rotation steps, each row followed by its count of steps:
The counts run from 0 to 342.
[ 0.00 -0.36  0.49  0.24  1.17 -0.10 -1.35 -0.37  0.45 -3.26 -3.84 -0.14
  0.03 -1.66  0.09  0.04 -0.42 -2.16 -0.49 -0.37  0.44 -0.23  0.73 -1.21
 -1.23 -0.93 -1.49 -1.27  0.71  0.07  0.56  0.20 -0.81 -1.78  1.15  0.54
  1.04  1.43 -1.22 -0.95  2.25  1.02]	304
[ 1.00 -0.40  0.41  1.45  0.53  0.49  1.37  0.97  2.37 -0.15 -2.64 -1.12
  1.20  1.23  0.01  1.33 -1.33 -0.89  0.52 -1.17  0.56  1.55 -0.58 -0.46
 -1.51 -0.68 -0.06  1.65  1.03 -3.05  1.80 -1.70  0.38 -2.44  1.51  0.35
  1.26 -1.03  1.29 -1.14  0.94  0.22]	215
[-0.83 -0.46 -0.68  1.83  1.38  0.56 -1.81  2.42  1.33 -2.08 -3.34  0.25
  0.64  3.27 -1.64  0.24 -0.45 -0.10 -0.86 -0.86  0.16 -0.49  0.94 -2.97
 -0.91  0.41 -0.92 -0.04  1.78 -0.46  0.06 -0.81  0.15  0.00  1.77 -0.34
 -1.46 -0.27  0.29 -0.54 -0.13  1.01]	106
[ 0.41 -1.43  0.37  2.60 -0.98 -0.51 -0.02 -0.10  0.60  0.13 -4.45  0.87
 -0.23  0.67 -1.44 -1.50  0.05 -1.13 -2.04 -1.70 -0.94  0.89 -0.67 -1.22
 -0.54 -1.54 -0.74 -0.56  0.28 -0.10  0.56 -0.68  0.32  0.24  0.77  0.33
 -2.05  1.00 -0.10 -0.86 -0.96 -0.94]	270
[-1.88  0.84  0.75  1.24 -0.56 -1.31 -1.57 -0.40 -0.07 -3.16 -2.19  0.03
  1.78  1.46 -0.35  1.40 -0.89 -1.53  1.39 -0.14  0.12 -0.24  0.74  0.34
 -0.83 -1.90 -1.61  0.86  1.99  0.23  0.35  1.23 -1.27 -0.23  1.90 -0.17
 -0.55  1.40 -0.59 -0.58  1.39  1.03]	44
[ 0.09  1.10 -0.75  1.46  3.29 -1.73 -0.14  0.23  0.14 -2.70 -2.64  0.12
  0.92  1.20  0.04  0.39 -0.45 -1.45 -2.36 -1.19 -1.43 -0.09 -0.71  0.08
 -0.24 -1.17  0.10  0.51  0.06  0.17 -0.63  0.97  0.92  0.71  1.93  0.05
  0.38 -0.85  1.48 -1.42  1.74  2.26]	229
[ 0.15  0.67 -0.31  0.41 -0.19  1.90  1.04  0.66  1.75 -0.11 -1.91 -0.46
  0.77  1.41  0.07  1.72 -0.44 -1.73 -0.06 -0.30  0.83 -0.36  0.23 -0.39
 -1.12 -1.02 -0.35  0.70  0.83 -2.69  1.84 -1.69  0.74 -1.29  1.13 -1.03
  1.92 -1.51  0.03 -2.05  2.50  0.43]	319
[ 1.39 -0.15  0.35 -0.01 -0.56  1.75  0.39 -0.18  1.84 -0.30 -4.63  1.02
 -0.02 -0.65 -0.01 -0.30 -0.59 -3.07 -1.27 -0.90  0.91 -0.77  0.04 -0.32
 -0.69 -1.73 -1.01 -1.55  2.15 -1.04 -0.11 -1.88  0.51  0.41  0.71 -0.77
  0.76  0.07  0.13 -1.08  0.45 -1.26]	268
[-2.25 -0.62  1.35 -0.12 -0.82  0.28 -0.71 -1.37  0.86 -1.26 -3.49  2.73
  0.21  0.75 -0.35  0.06  0.05 -2.04 -1.36 -1.45  1.09  1.05 -0.44  0.10
  0.50 -1.77 -0.51 -1.51  2.93 -1.23  0.11 -0.51  1.94 -0.79  2.25 -0.28
  1.02  1.40  1.42  0.52  1.01 -0.34]	171
[-1.28  0.41 -0.78  1.87 -1.01  0.04  1.30  1.08 -0.90 -1.09 -3.07  0.51
  1.40  3.05 -0.38 -0.50 -0.70 -0.95 -0.97 -1.34 -1.56 -2.51 -0.28 -0.03
  0.39 -1.61 -1.71  0.84  0.58  0.08  0.70 -0.03 -0.86  1.46  0.90 -1.81
 -1.92 -1.38 -1.01 -1.80  1.11 -0.72]	54
[-0.71  0.77 -0.09  0.38 -1.19 -0.23 -1.50 -0.69 -0.08 -1.30 -2.84  1.34
  0.07  1.10 -0.85 -2.00 -1.27 -0.98 -2.54 -1.91 -0.80 -0.26 -0.15  2.11
  0.30 -2.38 -1.30 -2.38  0.28  0.57  1.63 -0.07  0.43  0.20  0.29 -0.38
 -0.09 -0.73  1.14 -0.87  1.09 -1.05]	65
[-0.97 -0.52  0.03 -0.33  0.56  1.05 -0.07  0.71  1.60 -2.40 -3.15  0.12
  0.02  1.72 -0.68 -1.59  0.56 -1.12 -2.10 -0.40  0.48 -0.82 -0.02 -0.93
 -1.01 -0.46 -1.95 -1.11  1.07 -0.65  2.24 -0.87 -1.09 -1.27  0.32  1.37
  2.15  0.01 -1.10 -0.80  2.27 -0.53]	206
[-0.91  0.54  0.42 -0.69  0.76  0.14  0.85  0.88  0.63 -0.71 -3.09 -0.39
  0.90  1.50 -0.30 -0.59 -0.91 -1.72 -2.43 -2.78  1.08  1.22 -1.69 -1.59
  0.19  0.23 -0.66  2.29  0.54 -0.77  1.81  0.54  1.99 -1.07  1.33 -0.41
  0.10 -1.21  0.96 -0.45  0.64 -1.04]	31
[ 0.62  0.25  0.97  0.13  0.25  0.27  1.57 -0.19  0.03  0.24 -4.17  1.25
 -0.08 -0.01 -0.31  1.42 -2.08 -2.89  0.83 -1.44  0.10  0.44 -1.47  1.27
  0.92 -2.01 -0.28  0.23  1.88 -0.89 -0.61 -0.35  1.44 -0.23  1.37 -1.48
 -0.68 -0.88  1.19 -1.19  1.21  0.13]	59
[ 0.71 -0.04 -0.94  0.03  0.64  1.64  1.67  0.23  0.63 -0.61 -3.54 -0.39
 -0.80 -0.55  0.72  0.15 -1.03 -1.42 -0.98 -1.15 -0.78 -0.96 -0.09  0.06
 -0.43 -1.42 -0.69 -1.24  1.09 -1.42  1.38 -2.28 -0.06 -2.05  1.57 -0.57
  1.22 -2.03 -0.30 -0.97  1.82 -1.80]	293
[-1.50  0.13 -0.01  2.51 -0.60 -2.59  2.00 -1.36 -1.01 -1.64 -2.10  0.95
  1.33  1.79  0.52 -0.57  0.81  0.53 -0.42 -1.05 -0.97 -0.32 -0.63  0.58
 -0.18 -1.10 -1.23  1.21 -0.07 -0.19  0.59  0.10 -0.05  0.00  0.79 -0.88
  1.18 -0.47  0.40 -2.06  2.24 -0.43]	151
[-0.91 -0.63  0.48  2.14 -0.83 -3.30 -0.77 -1.03 -0.31 -3.03 -3.07  0.52
  1.45  0.64 -0.56 -0.56 -0.03  0.37 -1.28 -1.37 -0.03  1.02 -0.70 -1.22
  0.53 -0.29 -1.38  0.84  1.46  1.09 -0.76  0.12 -0.44 -1.74  0.75  0.45
 -0.53  1.53  0.65 -0.67 -0.72 -0.98]	71
[ 1.74  1.52  0.76 -0.03 -0.15  0.48  0.86  0.24  0.29  0.10 -4.48  0.43
 -0.37 -0.50  0.03 -0.12 -1.38 -2.39 -0.62 -1.44  0.21 -0.17 -0.86  1.53
  0.28 -1.58 -0.97 -1.18  2.25 -0.51  0.46 -1.21  0.17 -0.70  0.42 -0.77
  0.19 -1.08  1.01 -0.95  0.32 -1.40]	163
[-0.28 -1.13  0.41  2.03 -1.69 -1.37 -0.29 -1.32  0.03 -2.47 -3.69  0.26
  0.74 -0.78  0.11  0.33  0.21 -0.45 -0.20 -0.41  0.05 -0.44  0.44 -0.70
 -1.08 -0.90 -1.56 -0.88  1.04  0.43  0.69 -1.13 -1.63 -2.52  1.28  0.30
  1.42  1.60 -1.29 -0.58  1.11 -0.74]	278
[ 0.32 -0.23  0.34  1.15 -0.78 -0.14  0.27  0.92  1.44 -1.50 -3.59  0.11
  0.63  2.27 -0.32 -0.49  0.81 -0.41 -0.45 -0.15 -0.46 -1.05  0.30  1.08
 -0.87 -0.11 -1.68 -1.38  2.92 -0.84  1.03 -1.75 -1.50 -0.82  0.16  0.72
  2.05  0.25  0.31 -0.84  1.33 -0.91]	76
[-0.77  0.25  0.33 -0.06  0.65 -0.63  2.37  0.24  0.18  0.61 -4.36  1.45
  0.80  1.31  0.33 -0.35 -0.46 -0.77 -0.76 -2.02 -0.32  0.89 -1.78 -0.25
  1.04 -0.76 -0.50  1.20  0.86 -0.47 -0.82 -0.39  1.74 -0.53  1.64 -2.34
  0.00 -1.58  1.63 -0.87  0.46 -0.99]	161
[-1.01  1.52  0.07 -1.11  1.82  1.11  0.95  1.27  0.61 -2.87 -2.35  0.28
  0.44  1.17  0.25 -0.62  0.24 -3.03 -2.28 -1.03  0.25 -2.05 -1.35  0.71
 -0.27 -0.30 -0.82 -0.36  2.11 -0.19  0.51 -0.44  0.27  0.94  1.07 -0.07
  1.79 -0.38  0.22 -1.06  1.43  0.79]	232
[ 0.53 -0.44 -0.33  2.22 -1.12  0.60  1.34 -0.14  0.82  0.97 -2.76 -0.20
  0.57  1.11 -0.65  0.50 -0.12 -1.73 -0.41 -1.46 -0.51 -0.16 -0.31 -0.09
 -1.23 -2.37 -0.87  1.21 -1.66 -2.02  1.69 -0.50 -0.79 -0.35  0.65  0.49
 -1.33 -0.89 -1.52 -2.29  1.85 -0.38]	321
[-1.26  1.00 -0.81  2.74 -2.22  0.04 -1.63 -0.36  0.60 -1.94 -1.53  1.15
  2.31  2.25 -0.30 -0.44 -2.07 -1.06 -1.17 -1.07  0.41 -0.37  1.24  0.40
 -0.08 -2.16 -1.55 -0.01  0.99  0.11  1.94 -0.23  0.07 -0.34  0.75 -1.55
 -0.44 -0.72  0.51 -1.15  0.70 -0.83]	246
[-1.15  1.05 -0.87  0.59 -0.02 -0.35  1.64  0.94  0.06  0.17 -2.36  0.25
  1.97  2.54  0.33  0.67 -1.39 -1.01 -2.29 -2.09 -0.41 -0.15 -1.74 -0.46
  0.97 -1.02 -0.40  2.30  1.10 -1.02  0.24 -0.59  1.54 -0.83  1.57 -2.23
 -0.91 -2.33  1.92 -0.12 -0.47 -1.13]	56
[ 0.71 -0.10 -0.73  1.45 -0.78  0.46 -0.14  0.60  1.16 -0.97 -3.49 -1.08
  0.64  0.72 -0.81  1.50 -1.62 -1.20  1.08 -0.86  0.81  0.60  1.23 -0.14
 -1.54 -1.05 -1.52 -0.99  1.01 -1.09  2.51 -1.00 -1.11 -2.34  0.45  0.63
  0.70 -0.03 -0.75 -1.68  1.68 -0.85]	112
[ 0.08 -0.40 -0.08  0.30  0.65  1.06  2.77  1.29  0.73 -1.56 -2.72 -0.25
  0.51  1.00  0.01 -0.90  1.13 -2.26 -3.01 -1.24 -0.10 -1.61 -2.14 -1.18
 -0.94 -0.62 -0.88  1.88 -0.04 -0.40  0.60  0.37 -0.38 -0.51  0.57  1.61
  0.63  0.17 -1.25 -1.57  0.62 -0.48]	129
[-2.22 -0.93 -0.15  1.45  0.64  0.31  0.69  0.22  0.84 -2.34 -1.01  1.21
  1.59  2.50  0.65  0.24  0.71  0.35 -1.78  0.12 -0.83 -0.73  0.65  0.38
 -0.74 -0.13 -0.55 -0.48  1.87 -1.48  0.32 -2.47  0.64 -0.66  2.03 -0.44
  3.04 -0.90  0.29 -0.12  1.17  0.55]	283
[-0.70 -0.85  0.70  1.70 -0.12 -2.13  1.67 -0.03  0.33 -1.42 -3.54  0.39
  0.34  2.72 -1.18 -1.65  1.11  0.75 -0.93 -0.41 -0.46  0.68 -0.86  0.95
 -0.15 -0.59 -1.59 -0.84  1.35 -0.63  1.05 -0.99 -0.72 -0.70 -0.30  1.18
  1.56  0.13  0.68 -1.57  1.06 -1.12]	75
[-1.30 -0.20  0.98  0.47 -1.09 -0.35 -1.29 -0.84 -0.40 -2.67 -3.94  1.53
 -0.38  0.00 -0.94 -0.15 -0.65 -1.80 -0.16 -0.75  0.10 -0.39  0.48  0.31
  0.28 -1.70 -1.37 -1.02  2.31  0.66 -0.37  0.57  0.03 -0.15  0.97  0.04
 -0.98  1.51 -0.61 -0.11  1.50 -0.02]	69
[-0.12 -0.26 -0.31 -0.04  0.96  1.12  0.63  1.30  0.31 -2.16 -3.50 -0.24
  0.01  0.56 -0.90 -1.03  0.29 -2.31 -1.58 -1.72 -0.68 -2.93 -0.83 -0.85
 -0.63 -1.05 -1.63  1.03  0.16  0.60  0.47  0.90 -0.73  1.09  0.53  0.11
 -0.58 -0.09 -1.89 -0.96  1.78  0.07]	130
[-0.24  0.60 -0.59  1.41  1.34 -0.90 -0.31  0.15  1.11 -1.78 -3.78  0.37
  1.58  1.92 -0.94  0.08  0.08 -0.84  0.42 -1.08  0.78 -0.09 -0.29 -2.24
 -0.05 -0.13 -1.74  0.89  2.51  0.50 -0.10  0.61  0.71  0.76  1.15 -2.11
 -0.44  0.15  1.34 -1.81  0.18  0.73]	341
[-2.17  0.11  1.13  0.78 -0.68 -0.52  0.65 -1.07  0.70 -0.82 -2.66  1.41
  0.35  0.77 -0.27 -0.85 -0.07 -1.79 -3.28 -1.56  1.29  1.00 -1.47  0.33
  0.13 -1.81 -0.73  0.43  1.62 -0.20  0.41  0.15  1.01 -0.84  1.63  0.82
  0.37  1.07  0.68  0.21 -0.41 -1.00]	67
[-0.85  0.16 -0.19  1.51 -1.49  0.42 -2.64 -0.69  1.35 -2.18 -2.87  1.44
  1.02  1.11 -0.14 -0.35 -1.35 -1.46 -2.84 -1.82  0.22 -0.08  0.30 -0.93
  0.09 -1.09 -0.89 -2.11  2.16  0.08  0.42 -1.26  1.03 -0.60  1.56 -1.51
 -0.35 -0.31  0.85  0.34 -0.71 -0.50]	272
[ 0.62  1.29  0.87  0.62  1.30 -0.81  0.32  0.55  2.10 -0.18 -3.75 -0.09
  1.20  1.73 -1.66  0.96 -1.20 -2.00 -0.37 -1.49  1.54  1.90 -0.69  0.30
 -0.31 -0.36 -0.86  0.69  2.27 -1.66  1.03 -0.44  1.10 -0.61 -0.04 -0.44
  1.17 -0.32  2.27 -2.31  0.41 -0.57]	240
